Small tables with named rows and columns. After each table, cells are looked up by row and column.

Vumitun =
,Laf,Mal,Kevo,Gezenag,Milasug,Litaf,Tekupir,Sus
Fopufak,506,6500,3551,249,4640,3262,4312,1315
Ritik,4483,2854,5843,3221,4198,2762,2638,5283
Vage,3715,7081,8101,4220,3090,4364,3522,4918
Vekezoz,3275,6575,1339,1835,4973,3659,3588,3106
Dolumu,910,2894,3015,2599,1353,3649,3746,4085
Viv,3354,3120,700,4474,3787,3046,3344,9309
Zekope,3002,128,6698,5677,5284,3589,3609,8240
Zunebig,5236,3765,4411,2614,4372,2628,3629,206
Kozo,3855,1861,3773,4000,3998,3031,3534,1658

Milasug of Ritik is 4198
Gezenag of Dolumu is 2599
Laf of Zekope is 3002
Gezenag of Viv is 4474
Litaf of Kozo is 3031
Mal of Ritik is 2854
Sus of Dolumu is 4085
Gezenag of Vage is 4220
Tekupir of Zekope is 3609
Gezenag of Fopufak is 249
Kevo of Vekezoz is 1339
Laf of Vage is 3715
Sus of Kozo is 1658
Tekupir of Ritik is 2638
Which row has the largest Mal? Vage

Zivigu =
|  | Fubupu | Lela | Gilib | Vug | Vol | Tagipe |
|---|---|---|---|---|---|---|
| Sopo | 5.0 | 4.6 | 5.1 | 6.3 | 7.1 | 6.4 |
| Ruto | 5.1 | 5.7 | 6.9 | 5.4 | 4.3 | 5.3 |
| Goset | 6.0 | 4.4 | 6.2 | 5.5 | 4.5 | 6.8 |
| Murog | 6.7 | 4.1 | 3.3 | 5.6 | 5.2 | 6.2 |
| Notoz | 6.1 | 3.5 | 7.1 | 3.5 | 5.5 | 7.6 |
| Megib | 7.2 | 5.0 | 8.1 | 3.5 | 3.3 | 7.7 |
| Mitepor | 3.9 | 4.5 | 4.0 | 6.5 | 6.2 | 5.2 |
| Kimeme | 0.7 | 7.7 | 3.6 | 9.2 | 8.5 | 1.7 |
| Dab | 2.5 | 6.7 | 7.2 | 6.8 | 7.4 | 4.1 |
| Sud | 3.3 | 7.2 | 5.6 | 7.8 | 8.2 | 3.6 |
| Mogeg | 5.9 | 6.5 | 6.3 | 5.7 | 3.3 | 5.8 |

What is the Fubupu of Sud in Zivigu? 3.3
What is the Gilib of Mitepor in Zivigu? 4.0
What is the Tagipe of Kimeme in Zivigu? 1.7
What is the Vug of Mitepor in Zivigu? 6.5
What is the Vug of Ruto in Zivigu? 5.4
What is the Lela of Goset in Zivigu? 4.4
What is the Fubupu of Mitepor in Zivigu? 3.9
What is the Vol of Goset in Zivigu? 4.5
What is the Vug of Goset in Zivigu? 5.5
What is the Gilib of Sopo in Zivigu? 5.1
What is the Lela of Kimeme in Zivigu? 7.7
What is the Tagipe of Ruto in Zivigu? 5.3
What is the Tagipe of Sopo in Zivigu? 6.4
What is the Lela of Mitepor in Zivigu? 4.5
What is the Vol of Sopo in Zivigu? 7.1

Zun.tsv
	Sasug	Fim	Fur	Refozi	Puz	Govi	Feso	Pap	Zin
Samo	754	929	939	668	539	413	597	376	268
Lipetem	664	544	554	496	656	658	555	561	517
Tigom	514	690	574	600	608	524	559	543	725
Vabe	645	702	643	529	633	544	533	459	496
Tebinel	468	364	234	388	737	740	482	643	871
Pupup	786	652	839	713	537	615	709	636	320
Gudidog	393	555	370	543	656	590	528	619	952
Bebi	510	553	409	456	689	620	493	541	755
Diludis	583	532	604	695	571	650	684	738	676
Dez	585	648	689	734	543	571	682	672	640

What is the Govi of Bebi in Zun?
620
What is the Refozi of Bebi in Zun?
456
What is the Govi of Diludis in Zun?
650
What is the Sasug of Diludis in Zun?
583
What is the Fim of Tebinel in Zun?
364
What is the Refozi of Lipetem in Zun?
496
What is the Govi of Tigom in Zun?
524
What is the Zin of Gudidog in Zun?
952
What is the Fim of Gudidog in Zun?
555
What is the Fim of Vabe in Zun?
702
What is the Govi of Tebinel in Zun?
740
What is the Fur of Samo in Zun?
939

Sar
fields: Nef, Tuteli, Dif
Vagav: [10537, 23988, -8173]
Bano: [35259, -5532, -32917]
Zeka: [-54013, 6344, 59080]
Zap: [49937, -77792, -39323]

What is the Nef of Vagav in Sar? 10537
What is the Tuteli of Bano in Sar? -5532
What is the Nef of Bano in Sar? 35259
What is the Nef of Zeka in Sar? -54013
What is the Tuteli of Zeka in Sar? 6344
What is the Dif of Zeka in Sar? 59080
What is the Tuteli of Vagav in Sar? 23988
What is the Nef of Zap in Sar? 49937
What is the Dif of Zap in Sar? -39323
What is the Dif of Vagav in Sar? -8173
What is the Dif of Bano in Sar? -32917
What is the Tuteli of Zap in Sar? -77792
Row with the largest Nef: Zap

Bagon =
,Tuge,Tev,Kono,Rik,Subozug,Birebo,Vapena
Nanodig,-46.4,31.6,-54.9,-30.9,-61.3,17.9,-7.2
Pom,-58.7,-7.7,-24.8,-43.6,-26.4,9.5,-36.8
Sor,-10.3,-14.2,-53.6,-42.1,-22.8,-55.6,44.5
Tidedas,-8.4,-11.8,-50.0,-49.7,-26.2,-56.2,41.9
Mukeziv,35.2,-4.7,-38.1,20.8,-43.7,-14.2,12.4
Dokubek,-26.1,-23.1,4.3,6.9,-18.7,6.1,-62.6
Fupos,-46.1,-9.9,-49.4,-62.5,-15.6,-47.9,5.5
Dek,1.0,-46.7,10.1,-4.4,10.8,-35.0,-38.6
Gobol,49.3,2.3,-19.5,60.7,-56.5,24.7,-10.4
Mok,-44.5,42.2,-59.1,-39.8,-67.3,28.6,2.3
Zib,-19.3,-60.0,2.8,-29.4,27.2,-72.9,-25.2
Pidefog,18.5,-99.0,25.2,6.5,38.1,-75.1,-39.7
Tif,-25.3,-25.7,6.6,4.4,-18.7,4.9,-54.7

Nanodig, Rik -> -30.9
Mok, Tuge -> -44.5
Gobol, Rik -> 60.7
Dokubek, Subozug -> -18.7
Pom, Rik -> -43.6
Fupos, Subozug -> -15.6

Dom =
         Geguso  Sulo
Kidadib     0.6   0.8
Dab         0.3   0.3
Gufuf       0.3   0.0
Fulupi      0.8   0.8
Konip       0.7   0.1

Geguso of Dab = 0.3
Geguso of Konip = 0.7
Sulo of Konip = 0.1
Geguso of Gufuf = 0.3
Geguso of Fulupi = 0.8
Sulo of Fulupi = 0.8
Sulo of Dab = 0.3
Sulo of Gufuf = 0.0
Sulo of Kidadib = 0.8
Geguso of Kidadib = 0.6
Row with the largest Geguso: Fulupi

Pum.tsv
	Zem	Riti
Saladig	92	44
Vuv	68	76
Sutiz	76	85
Fomak	61	77
Biz	142	71
Ziguno	109	106
Devige	38	80
Nisurud	99	122
Pafuzov	214	54
Gufir	59	29
Sef	69	157
Rop	129	172
Letadok	95	126

What is the Riti of Devige in Pum?
80
What is the Zem of Biz in Pum?
142
What is the Zem of Rop in Pum?
129
What is the Zem of Saladig in Pum?
92
What is the Zem of Pafuzov in Pum?
214
What is the Riti of Rop in Pum?
172
What is the Zem of Vuv in Pum?
68

Table Vib
	Tal	Fepugis
Gudari	-52.0	71.8
Rak	54.3	-19.1
Suz	72.3	-28.4
Gope	-2.9	-7.7
Botogat	84.7	-38.0
Migon	96.1	-29.7
Godun	-43.8	-2.7

What is the Tal of Suz in Vib?
72.3
What is the Tal of Migon in Vib?
96.1
What is the Fepugis of Godun in Vib?
-2.7
What is the Fepugis of Botogat in Vib?
-38.0
What is the Fepugis of Migon in Vib?
-29.7
What is the Fepugis of Gudari in Vib?
71.8
What is the Fepugis of Rak in Vib?
-19.1
What is the Fepugis of Suz in Vib?
-28.4
What is the Fepugis of Gope in Vib?
-7.7
What is the Tal of Rak in Vib?
54.3
Which row has the largest Tal? Migon

